128 stands for zero in the data rows.
Here is a table of points, one per row:
153 & 121 & 57 & 163 & 58 & 164 & 157 & 105 & 165 & 114 & 176 & 181 & 123 & 127 & 130 & 165 & 154 & 157 & 86 & 156 & 136 & 165 & 111 & 86 \\
94 & 113 & 176 & 139 & 83 & 179 & 95 & 136 & 115 & 137 & 113 & 166 & 139 & 71 & 136 & 130 & 110 & 110 & 151 & 78 & 57 & 163 & 163 & 69 \\
99 & 49 & 105 & 74 & 128 & 124 & 131 & 117 & 88 & 101 & 125 & 82 & 105 & 179 & 155 & 136 & 160 & 119 & 150 & 114 & 103 & 159 & 119 & 73 \\
159 & 122 & 154 & 136 & 108 & 110 & 177 & 152 & 145 & 128 & 88 & 122 & 243 & 181 & 165 & 135 & 74 & 164 & 138 & 95 & 157 & 153 & 100 & 122 \\
52 & 154 & 137 & 120 & 143 & 140 & 193 & 130 & 143 & 79 & 108 & 160 & 68 & 127 & 87 & 135 & 149 & 109 & 154 & 156 & 126 & 154 & 142 & 134 \\
134 & 150 & 116 & 123 & 147 & 156 & 122 & 120 & 142 & 166 & 165 & 166 & 89 & 150 & 97 & 113 & 117 & 100 & 184 & 141 & 123 & 145 & 65 & 100 \\
163 & 115 & 133 & 166 & 133 & 156 & 151 & 135 & 91 & 103 & 133 & 84 & 147 & 133 & 109 & 189 & 59 & 98 & 65 & 176 & 113 & 123 & 168 & 108 \\
96 & 147 & 194 & 120 & 106 & 172 & 163 & 189 & 148 & 114 & 126 & 133 & 142 & 159 & 90 & 118 & 142 & 122 & 135 & 131 & 102 & 70 & 147 & 109 \\
99 & 107 & 146 & 140 & 90 & 106 & 163 & 132 & 179 & 147 & 174 & 111 & 178 & 137 & 131 & 125 & 82 & 126 & 86 & 149 & 101 & 104 & 186 & 152 \\
140 & 132 & 170 & 147 & 170 & 156 & 188 & 99 & 148 & 142 & 110 & 114 & 103 & 125 & 147 & 156 & 134 & 201 & 133 & 149 & 101 & 150 & 160 & 110 \\
144 & 158 & 134 & 114 & 207 & 135 & 146 & 76 & 156 & 146 & 100 & 160 & 169 & 119 & 112 & 138 & 89 & 120 & 98 & 119 & 105 & 143 & 83 & 124 \\
94 & 57 & 154 & 166 & 153 & 83 & 143 & 93 & 146 & 178 & 111 & 97 & 129 & 139 & 139 & 92 & 165 & 89 & 140 & 132 & 115 & 77 & 99 & 94 \\
140 & 118 & 115 & 121 & 110 & 142 & 86 & 163 & 158 & 65 & 95 & 119 & 130 & 97 & 185 & 126 & 122 & 170 & 193 & 180 & 143 & 119 & 102 & 103 \\
169 & 161 & 148 & 87 & 174 & 156 & 87 & 86 & 114 & 125 & 36 & 130 & 131 & 155 & 119 & 134 & 124 & 116 & 141 & 183 & 57 & 106 & 172 & 105 \\
134 & 137 & 184 & 134 & 82 & 205 & 177 & 88 & 87 & 141 & 117 & 126 & 123 & 98 & 138 & 167 & 159 & 119 & 127 & 165 & 196 & 105 & 93 & 185 \\
189 & 143 & 124 & 91 & 114 & 111 & 163 & 99 & 182 & 161 & 166 & 112 & 83 & 112 & 82 & 101 & 94 & 152 & 163 & 54 & 129 & 86 & 149 & 120 \\
167 & 59 & 137 & 97 & 131 & 115 & 96 & 125 & 174 & 127 & 151 & 143 & 67 & 164 & 148 & 137 & 153 & 128 & 144 & 150 & 126 & 169 & 171 & 202 \\
176 & 98 & 164 & 101 & 79 & 159 & 113 & 111 & 159 & 158 & 151 & 72 & 109 & 128 & 135 & 198 & 126 & 84 & 104 & 124 & 115 & 139 & 102 & 93 \\
197 & 115 & 144 & 140 & 168 & 174 & 162 & 156 & 78 & 159 & 108 & 116 & 96 & 126 & 132 & 92 & 130 & 149 & 171 & 138 & 126 & 128 & 112 & 210 \\
93 & 135 & 138 & 158 & 129 & 92 & 104 & 131 & 97 & 91 & 74 & 123 & 127 & 126 & 130 & 183 & 88 & 175 & 131 & 90 & 133 & 82 & 144 & 160 \\
125 & 151 & 130 & 184 & 102 & 119 & 78 & 149 & 174 & 140 & 136 & 108 & 109 & 165 & 180 & 77 & 129 & 155 & 89 & 175 & 85 & 146 & 127 & 128 \\
79 & 141 & 115 & 30 & 92 & 128 & 161 & 162 & 126 & 214 & 124 & 151 & 118 & 119 & 173 & 99 & 76 & 125 & 117 & 144 & 119 & 122 & 93 & 133 \\
89 & 117 & 149 & 128 & 200 & 126 & 97 & 138 & 71 & 133 & 169 & 140 & 124 & 107 & 119 & 120 & 73 & 123 & 147 & 160 & 222 & 123 & 160 & 108 \\
155 & 112 & 68 & 65 & 125 & 102 & 136 & 138 & 148 & 118 & 122 & 114 & 163 & 123 & 104 & 121 & 164 & 143 & 118 & 151 & 98 & 130 & 117 & 172 \\
66 & 137 & 128 & 118 & 121 & 194 & 74 & 146 & 130 & 165 & 124 & 115 & 154 & 158 & 120 & 130 & 173 & 144 & 64 & 82 & 157 & 177 & 107 & 204 \\
115 & 189 & 101 & 199 & 164 & 101 & 137 & 121 & 167 & 76 & 98 & 155 & 122 & 132 & 181 & 110 & 167 & 86 & 103 & 108 & 119 & 132 & 78 & 131 \\
111 & 150 & 111 & 125 & 159 & 141 & 118 & 130 & 103 & 162 & 196 & 142 & 214 & 133 & 133 & 114 & 174 & 155 & 169 & 157 & 82 & 83 & 113 & 96 \\
167 & 158 & 90 & 159 & 122 & 111 & 105 & 120 & 135 & 159 & 113 & 155 & 127 & 123 & 120 & 171 & 139 & 105 & 149 & 95 & 107 & 113 & 138 & 120 \\
94 & 88 & 104 & 166 & 133 & 99 & 100 & 109 & 190 & 173 & 125 & 113 & 152 & 148 & 70 & 152 & 100 & 143 & 154 & 111 & 133 & 136 & 130 & 160 \\
93 & 98 & 68 & 115 & 122 & 161 & 137 & 143 & 110 & 114 & 125 & 136 & 82 & 141 & 115 & 130 & 86 & 110 & 78 & 120 & 86 & 78 & 109 & 177 \\
160 & 95 & 133 & 111 & 127 & 97 & 113 & 170 & 91 & 139 & 71 & 188 & 142 & 103 & 64 & 114 & 115 & 167 & 88 & 188 & 134 & 171 & 94 & 93 \\
102 & 134 & 137 & 111 & 114 & 122 & 137 & 84 & 140 & 114 & 140 & 95 & 174 & 154 & 136 & 177 & 136 & 122 & 181 & 167 & 176 & 165 & 120 & 135 \\
128 & 188 & 153 & 107 & 84 & 47 & 117 & 81 & 78 & 118 & 147 & 147 & 110 & 142 & 136 & 110 & 135 & 97 & 102 & 182 & 109 & 68 & 86 & 146 \\
137 & 130 & 112 & 136 & 106 & 115 & 89 & 183 & 180 & 83 & 171 & 136 & 90 & 138 & 133 & 155 & 111 & 137 & 135 & 163 & 180 & 116 & 156 & 84 \\
113 & 134 & 192 & 66 & 122 & 125 & 138 & 97 & 150 & 66 & 153 & 126 & 145 & 127 & 105 & 85 & 111 & 115 & 112 & 146 & 151 & 150 & 123 & 182 \\
133 & 166 & 126 & 129 & 139 & 102 & 155 & 94 & 144 & 122 & 162 & 98 & 129 & 95 & 208 & 128 & 93 & 111 & 138 & 80 & 93 & 163 & 141 & 157 \\
167 & 121 & 139 & 108 & 125 & 86 & 100 & 209 & 64 & 148 & 165 & 114 & 147 & 43 & 172 & 162 & 186 & 144 & 105 & 91 & 113 & 119 & 128 & 139 \\
189 & 98 & 136 & 138 & 197 & 98 & 117 & 159 & 129 & 137 & 182 & 157 & 142 & 149 & 124 & 99 & 95 & 56 & 120 & 117 & 164 & 144 & 118 & 133 \\
100 & 100 & 111 & 135 & 154 & 69 & 163 & 87 & 94 & 159 & 85 & 152 & 127 & 107 & 158 & 178 & 125 & 131 & 91 & 122 & 160 & 91 & 132 & 136 \\
136 & 108 & 141 & 115 & 108 & 80 & 134 & 64 & 106 & 64 & 128 & 69 & 99 & 86 & 92 & 74 & 129 & 193 & 96 & 95 & 140 & 120 & 140 & 112 \\
97 & 86 & 150 & 147 & 165 & 119 & 142 & 164 & 196 & 135 & 135 & 154 & 109 & 100 & 69 & 162 & 188 & 143 & 104 & 134 & 114 & 94 & 116 & 120 \\
126 & 210 & 129 & 130 & 111 & 68 & 104 & 138 & 145 & 194 & 86 & 72 & 108 & 129 & 85 & 126 & 169 & 168 & 150 & 162 & 175 & 162 & 158 & 122 \\
146 & 150 & 126 & 139 & 113 & 164 & 99 & 68 & 79 & 154 & 145 & 119 & 137 & 180 & 101 & 90 & 180 & 132 & 59 & 82 & 188 & 127 & 168 & 80 \\
121 & 178 & 90 & 125 & 132 & 156 & 130 & 170 & 135 & 105 & 91 & 47 & 117 & 137 & 89 & 102 & 109 & 94 & 141 & 79 & 139 & 115 & 84 & 92 \\
163 & 152 & 181 & 94 & 119 & 138 & 73 & 166 & 185 & 112 & 76 & 157 & 139 & 97 & 144 & 126 & 142 & 91 & 101 & 92 & 166 & 84 & 142 & 122 \\
133 & 171 & 120 & 118 & 164 & 109 & 168 & 187 & 119 & 84 & 147 & 94 & 96 & 168 & 156 & 165 & 118 & 125 & 99 & 103 & 132 & 164 & 127 & 99 \\
122 & 138 & 149 & 158 & 98 & 96 & 165 & 139 & 64 & 146 & 129 & 167 & 116 & 148 & 147 & 107 & 161 & 118 & 168 & 120 & 115 & 200 & 205 & 144 \\
152 & 129 & 130 & 174 & 60 & 116 & 128 & 121 & 97 & 136 & 144 & 126 & 89 & 122 & 104 & 164 & 118 & 55 & 184 & 118 & 119 & 132 & 115 & 139 \\
These points spread out most along one direction. Take the direction at right angles to it along which they spread out most. Go by this last direction. Where along it does each point below lie, from 0 to 99? 50 is the average, and the first point above lies past it. One standard deviation of the points above along it is 16.
95 & 175 & 136 & 128 & 157 & 169 & 117 & 94 & 133 & 127 & 187 & 146 & 130 & 81 & 175 & 108 & 134 & 156 & 148 & 125 & 129 & 96 & 142 & 110 \\ 47
125 & 103 & 160 & 152 & 137 & 129 & 120 & 162 & 108 & 160 & 144 & 146 & 45 & 195 & 163 & 126 & 111 & 201 & 116 & 92 & 145 & 107 & 73 & 102 \\ 54
103 & 163 & 101 & 143 & 140 & 144 & 97 & 147 & 90 & 110 & 177 & 127 & 142 & 185 & 70 & 155 & 98 & 140 & 129 & 132 & 81 & 119 & 164 & 150 \\ 51
122 & 105 & 40 & 88 & 120 & 150 & 86 & 115 & 109 & 126 & 113 & 111 & 158 & 149 & 158 & 146 & 132 & 139 & 159 & 136 & 144 & 91 & 138 & 144 \\ 50
160 & 116 & 140 & 126 & 150 & 130 & 133 & 138 & 116 & 80 & 153 & 137 & 169 & 162 & 120 & 123 & 216 & 95 & 140 & 107 & 129 & 81 & 142 & 143 \\ 50
89 & 113 & 79 & 86 & 128 & 131 & 146 & 130 & 145 & 151 & 69 & 149 & 125 & 128 & 173 & 95 & 153 & 66 & 120 & 121 & 168 & 128 & 221 & 96 \\ 49
103 & 94 & 130 & 182 & 166 & 137 & 65 & 111 & 113 & 133 & 120 & 52 & 117 & 54 & 122 & 111 & 118 & 84 & 119 & 157 & 118 & 157 & 105 & 154 \\ 50
144 & 125 & 70 & 157 & 127 & 155 & 203 & 160 & 136 & 119 & 132 & 122 & 124 & 85 & 107 & 126 & 121 & 153 & 150 & 141 & 140 & 95 & 136 & 128 \\ 48
168 & 111 & 111 & 176 & 116 & 160 & 84 & 91 & 140 & 97 & 97 & 188 & 125 & 138 & 159 & 56 & 87 & 146 & 145 & 121 & 135 & 101 & 133 & 141 \\ 39
110 & 103 & 121 & 175 & 65 & 116 & 165 & 168 & 96 & 120 & 104 & 121 & 172 & 118 & 103 & 55 & 126 & 118 & 157 & 109 & 122 & 153 & 112 & 128 \\ 52
112 & 127 & 139 & 90 & 136 & 86 & 93 & 89 & 108 & 83 & 126 & 175 & 145 & 93 & 97 & 167 & 109 & 161 & 156 & 67 & 113 & 189 & 84 & 144 \\ 47
142 & 124 & 105 & 110 & 143 & 147 & 142 & 95 & 120 & 122 & 142 & 136 & 143 & 67 & 128 & 95 & 141 & 126 & 86 & 149 & 116 & 195 & 119 & 115 \\ 55
